In the data rows, 128 means zero.
Here is a table of points, one per row:
[114 120 140 166 153 169 158 161 110 112 108 107 140 156 149 165 155 162 137 123 111 111 111 162 144 115 117 102 110 110 109 107 109 115 108 116 106 105 108 118 154 167 153 165 167 110 113 110 108 108 154 165 164 150 128 114]
[108 102 103  97 105 103 106 119 125 161 156 168 136 159 149 161 162 171 148 166 103 103 107 159 151 111 116 103 108 106 100 107 107 108 148 108 157 167 154 153 107 100 110 104 100 114 129 113 116  98 100 109 121 151 159 177]
[111 104 102 113 134 167 155 164 139 152 144 114 115 136 153 163 154 168 158 168 115 105 114 104 144 172 172 107 108 126 115 107 121 119 110 114 107 103 117 110 161 169 155 166 164 123 122 121 115 164 165 154 136 116 130 118]
[156 166 165 163 143 124 103 111 121 114 105 106 140 153 148 158 159 160 120 123 107 102 107 140 158 166 162 105 111 120 107 105 113 138 108 113 118 105 113 102 134 153 138 166 168 113 107 106 113 116 161 162 161 150 125 113]
[106 100  98 100  97 101 109 105 126 159 161 161 122 102 105 105 111 103 109 143 168 143 118 109 156 166 169 113 153 107 109 118 106 143 127 122 136 152 155 161 118 115 125 102 105 114 145 110 113 165 155 108 110 102 116 107]
[165 160 166 116 148  98 152 141 143 120 104 111 108 146 158  99 130 162 158 167 110 116 113 163 138 101 105 113  95 103 143 104  98 114 108 152 108  98 142 113 153 153 148 165 168 183 154 168 164 144 105 104  97  88 120 118]
[110 170 160 162 117 152 145 113 105 107 103 104 114 166 159 119 143 119 109 114 129 111  99  99 103  98 104 163 164 159 165 167 163 149 138 119 167 166 161 148  97 115 104 111 102 158 136 162 135 134 104 104 103 106 106 125]
[165 167 164 127 110 106 112  99 110 128 113 103 113 161 155 167 159 162 106 154 117 104 119 160 157 160 138 108 110 101 107  97 110 117 107 125 102 106 106 114 160 169 159 166 163 109 108 106 113 131 161 162 158 147 120 119]
[147 167 168 170 129 100 119 109 120 100 111 118 115 133 159 169 155 168 153 156 105 111 105 107  99 107 113 169 157 160 156 171 161 155  99 108 156 172 160 163  97  94 104 104 103 130 141 143 158 156 108 100 101 117 136 112]
[124 102 104 100 112 101 102 113 132 113 145 165 125 103 104  98 109 103 108 109 160 164 162 157 153 140 141  99 107 103 112 103 104 123 141 157 159 164 150 150 106 102 118 101 101 114 143 107 111  99  97 106 102 124 153 179]
[159 126 149 107 117  99 106 119 140  98 101 114 109 113 147 130 140 157 154 168 103 122 133 122 108 159 171 159 163 114 136 165  98 141 133 110 107 102 110 110 154 172 166 162 152 178 146 170 167 104 107 100  96  95 107 108]
[112 101 100 108 129 167 159 164 145 152 135 108 117 148 156 169 158 168 150 162 107 105 111 162 150 112 105 103 108 112 108 102 106 113 108 116 107 105 109 108 152 163 153 166 167 112 117 114 113 103 131 164 165 156 134 117]
[163 166 160 146 102 107 102 109 134 100 106 111 121 140 107 103 117  96 101  99 117 173 171 102 136  97 103 166 154 153 162 167 169 157 105 108 107 119 116 153 162 159 153 153 144 102 104 139 131 152 161 162 129 111 120 116]
[139 105 101 101 133 158 150 159 148 162 154 127 116 100 107 101 105  97 119 107 124 174 172 163 107 102 102 100 110 114 108  99 107 109 112 112 111 109 111 107 111 100 108 149 151 115 125 109 113  99 100 145 156 157 150 152]
[104 100 102 102 119 106 113 102 129 120 133 168 111 102 108 107 107 106 129 112 160 158 130 167 126 105 100  99 106 111 103 105 127 105 121 142 161 166 149 143 104 100 110 106  95 116 110 111 109 104 125 162 162 157 136 110]
[110 107  98 102 106 103 117 101 131 126 147 169 124 109 101  99 109 100 111 107 116 173 173 119 148 168 165 102 112 111 108 101 107 108 173 164 142 111 120 113 102 100 115 106 102 117 120 114 120 160 160 160 154 126 120 116]
[110 153 159 170 155 167 139 152 112 111 107 105 161 149 145 148 128 123 112 110 113 104 113 147 155 165 155  98 112 115 111 105 104 132 105 111 108 103 109 132 111 112 126 162 163 107 112 124 117 165 164 114 116 113 113 111]
[113 104  98  97 111 108 101  98 107 112 116 162 140 109 114  99 132  98 104 105 142 173 171 103 107  99  98 108 120 122 140 154 173 151 171 163 122 108 104 129 119 112  96 109 100 114 133 115 119 100 106 164 164 157 145 111]
[163 171 151 128 121 107 112 104 111 106 116 104 112 104 102 104 102  98 130 134 134 173 170  98 109 105 125 170 162 164 159 168 147 132 131 114 108 110 144  99 134 142 141 161 164 120 152 110  99 149 166 159 158 159 134 136]
[157 156 128 140 113 101 109 107 107 100 113 113 137 163 148 160 157 162 114 113 109 106 109 162 139 108 107 100 125 112 111 103 129 130 129 146 102 105 114 108 105 110 126 126 155 111 117 146 138 107  94 153 158 156 149 167]
[143 122 167 137 125 133 105 104 106 133  99 122 158 158 147 171 163 163 153 101 102 119 109 114 146 166 124 175 165 163 166 166 112 149 120 109  93 106 105 117 164  96 130 163 168 176 166 169 159  92  99 100  99  97  92 120]
[112 103 103 102 118  99 110  99 133 125 164 166 105 108 125 106 122 101 116  98 162 168 166 159 102 102 103 106 102 106 102 106 117 102 105 110 104 112 145 122 158 167 152 103 116 116 126 102 134 148 159 164 154 149 112 111]
[118 107 108 153 152 170 154 166 131 136 114 109 117 109 138 140 130 153 154 168 139 106 108 103 102 102 103 157 151 151 159 165 167 152 167 162 146 117 126 121 109 101 103 102 100 156 143 162 157 150 103 103 103 107 114 113]
[116 166 168 165 149 126 110 107 124 118 119 115 171 147 106 115 111 108 128 114 115 102 106 104 101 108 103 147 128 125 153 139 172 145 118 111 152 165 159 157 120 101 104 100  99 155 153 159 143 163 119  98 101 111 116 125]
[165 170 171 157 145 109 110 112 105 132 103 105 128 151 123 160 126 160 100  98 144 106 104 107 156 159 169 110 110 112 102 101 108 108 112 113 105 116 107  98 162 155 156 153 173 104 154 157 129 168 149 105 103 122 143 118]
[118 157 161 169 149 164 128 141 108 114 116 109 161 157 131 153 148 141 115 108 109 110 113 103 107  99 103 152 136 155 158 161 170 154 163 160 160 158 141 139 118 103 107 100  98 142 135 158 145 159 119 104 102 106 108 110]
[146 108 104 106 122 117 125 144 154 164 160 133 123 107 118 146 157 147 150 168 124 109 105 158 152 132 114 103 101 112 105 104 112 105 111 117 103 101 101 114 147 162 159 169 166 177 153 170 156 101  98 109 111 103 110 114]
[113 105 107 153 154 172 159 165 147 121 124 111 134 157 151 159 149 156 105 128 106 108 113 156 159 146 129 100 109 125 111 100 109 118 108 109 103 106 118 118 145 152 149 166 169 170 143 167 159 108  98 100  99 124 128 111]
[114 103 102 101 106 110 131 139 151 161 162 156 113 104 112 105 117 100 115 105 131 171 171 101 104 152 159 167 160 153 139 145 104 116 158 159 158 154 128 118 110 101 113 102 102 115 111 111 109 152 163 163 157 140 125 111]
[130 101  97 106 110 102 153 148 160 158 155 142 109 148 106 111  99 106 100 101 125 166 168 125 109 101 101 153 148 142 161 157 171 142 159 163 137 147 160 142 112 109 105  96 102 174 150 157 159  98  97  97 112  97 151 114]
[100 113 100 107 156 102 110 112 154 161 162 164 142 107 104 104  98 101 148 107 157 160 126  99 100  97 118 158 148 165 157 168 168 154 109 108 109 104 107 106 128 159 158 168 171 112 114 110 130  99  96 102 106 150 162 174]
[121 103 105 109 128 172 159 167 138 126 112 107 159 136 144 112 109 108 115 113 107 107 113 100 109 100 108 149 138 143 154 161 174 158 107 111 128 152 140 153 143 134 136 102 103 114 105 105 111 162 164 125 137 112 114 120]
[115 101  99 102 133 107 112  99 137 141 125 165 130  97 150 147 125 151 156 169 151 101 115  97 106 106 110 168 161 164 162 163 160 143 169 163 147 104 110  97 104 101 111 103  97 116 105 105 117  98  97 114 146 148 161 172]
[128 160 163 168 153 165 134 149 106 106 110 111 115 107 104 104 109 101 120 139 161 113 124 144 159 168 165 108 108 113 106 104 110 123 113 117 106 111 126 136 162 171 155 146 124 113 116 112 124 108 151 168 165 151 118 109]
[111 104  97  96 106 100 144 108 107 111 145 164 115 122 107 103 107  99 145 132 164 132 132 156 125 104 105 106 102 109 116 114 111 109 140 120 156 165 150 152 114 103 120 112 112 109 123 107 112 100 101 103 106 116 147 180]
[113 108 106 106 143 165 160 168 133 147 138 113 112 106 103 100 108  97 136 102 143 175 168  99 113 158 169 158 148 136 129 135 115 118 103 117 104 105 125 114 164 172 158 148 153 116 116 151 135 163 146 104 108 103 108 111]
[120 149 159 170 159 161 144 146 133 109 108 114 107 100 118 103 100  98 117 123 166 147 164  95 107 164 170 163 143 126 112 111 116 133 123 125 161 166 125 156 102 101 102 108  98 176 154 169 161 101 105 105 108 102 122 108]
[158 170 164 167 120 109 103 115 125 102 103 103 163 138 101 119 110 104 128  99 110  98 116 100 108 165 175 112 121 156 108 147 114 126 122 117 143 160 159 158 112 104  99 102 102 109 110 108 134 135 161 161 169 159 118 112]
[139 163 164 168 159 160 145 146 116 108 104 111 114 117 153 161 145 166 156 169 119 106 110 100 101 103 108 171 161 162 161 165 154 114 165 164 155 147 117 120 109 100 107 105 101 120 117 109 117 159 166 154 147 122 115 113]
[133 102  99 101 103 109 150 104 129 155 162 163 166 153 134 110 110 114 111 111 130 108 101 121 131 171 173 137 150 107 115  98 118 110 109 104 115 141 146 154 124 155 125 104 103 153 109 109 114 165 158 133 106 137 110 105]
[116 100 105 101 115  99 113 105 114 114 138 157 112 105 118 101 110  99 121 106 122 169 169 158 157 154 144 103 108 112 118 107 106 120 168 166 156 129 108 125 110 102 106 106 104 115 128 113 118  97  99 101 115 129 152 178]
[118 106 102 100 117 149 148 161 151 161 158 114 116 105 115 110 120 112 149 160 161 108 111 165 148 114 109 105 107 113 106 102 109 111 117 117 152 166 153 158 110 104 103 105 103 113 119 110 111  99  99 104 108 135 150 179]
[130 103 100 102 111 135 140 154 151 160 159 133 165 122 109 108 115 100 111 107 108 107 108 101 105 102 101 133 122 144 149 156 169 157 170 165 150 115 113 114 110 101 107 102 101 109 117 110 110 149 162 161 153 149 122 116]
[118 164 166 171 148 154 113 122 124 113 111 107 124 118 139 159 152 165 152 165 126 106 106 161 139 102 100 103 110 113 114 104 107 110 114 104 102 112 112 110 155 171 157 117 133 110 128 109 115  99 100 101 106 122 131 180]
There is one direction along which these points spread out most. Take the direction at right angles to it along which they spread out most. Go by this last direction. How far along it is each point below, from 0 to 99? 50 is the average, and the first point above lies past it. One standard deviation of the points above along it is 16.
[108 102 103  97 105 103 106 119 125 161 156 168 136 159 149 161 162 171 148 166 103 103 107 159 151 111 116 103 108 106 100 107 107 108 148 108 157 167 154 153 107 100 110 104 100 114 129 113 116  98 100 109 121 151 159 177] 62
[116 100 105 101 115  99 113 105 114 114 138 157 112 105 118 101 110  99 121 106 122 169 169 158 157 154 144 103 108 112 118 107 106 120 168 166 156 129 108 125 110 102 106 106 104 115 128 113 118  97  99 101 115 129 152 178] 68
[165 167 164 127 110 106 112  99 110 128 113 103 113 161 155 167 159 162 106 154 117 104 119 160 157 160 138 108 110 101 107  97 110 117 107 125 102 106 106 114 160 169 159 166 163 109 108 106 113 131 161 162 158 147 120 119] 63
[110 107  98 102 106 103 117 101 131 126 147 169 124 109 101  99 109 100 111 107 116 173 173 119 148 168 165 102 112 111 108 101 107 108 173 164 142 111 120 113 102 100 115 106 102 117 120 114 120 160 160 160 154 126 120 116] 69
[156 166 165 163 143 124 103 111 121 114 105 106 140 153 148 158 159 160 120 123 107 102 107 140 158 166 162 105 111 120 107 105 113 138 108 113 118 105 113 102 134 153 138 166 168 113 107 106 113 116 161 162 161 150 125 113] 56
[165 170 171 157 145 109 110 112 105 132 103 105 128 151 123 160 126 160 100  98 144 106 104 107 156 159 169 110 110 112 102 101 108 108 112 113 105 116 107  98 162 155 156 153 173 104 154 157 129 168 149 105 103 122 143 118] 51
[130 103 100 102 111 135 140 154 151 160 159 133 165 122 109 108 115 100 111 107 108 107 108 101 105 102 101 133 122 144 149 156 169 157 170 165 150 115 113 114 110 101 107 102 101 109 117 110 110 149 162 161 153 149 122 116] 46
[163 166 160 146 102 107 102 109 134 100 106 111 121 140 107 103 117  96 101  99 117 173 171 102 136  97 103 166 154 153 162 167 169 157 105 108 107 119 116 153 162 159 153 153 144 102 104 139 131 152 161 162 129 111 120 116] 37
[112 101 100 108 129 167 159 164 145 152 135 108 117 148 156 169 158 168 150 162 107 105 111 162 150 112 105 103 108 112 108 102 106 113 108 116 107 105 109 108 152 163 153 166 167 112 117 114 113 103 131 164 165 156 134 117] 69
[118 106 102 100 117 149 148 161 151 161 158 114 116 105 115 110 120 112 149 160 161 108 111 165 148 114 109 105 107 113 106 102 109 111 117 117 152 166 153 158 110 104 103 105 103 113 119 110 111  99  99 104 108 135 150 179] 64
[111 104  97  96 106 100 144 108 107 111 145 164 115 122 107 103 107  99 145 132 164 132 132 156 125 104 105 106 102 109 116 114 111 109 140 120 156 165 150 152 114 103 120 112 112 109 123 107 112 100 101 103 106 116 147 180] 64
[111 104 102 113 134 167 155 164 139 152 144 114 115 136 153 163 154 168 158 168 115 105 114 104 144 172 172 107 108 126 115 107 121 119 110 114 107 103 117 110 161 169 155 166 164 123 122 121 115 164 165 154 136 116 130 118] 62
[157 156 128 140 113 101 109 107 107 100 113 113 137 163 148 160 157 162 114 113 109 106 109 162 139 108 107 100 125 112 111 103 129 130 129 146 102 105 114 108 105 110 126 126 155 111 117 146 138 107  94 153 158 156 149 167] 54
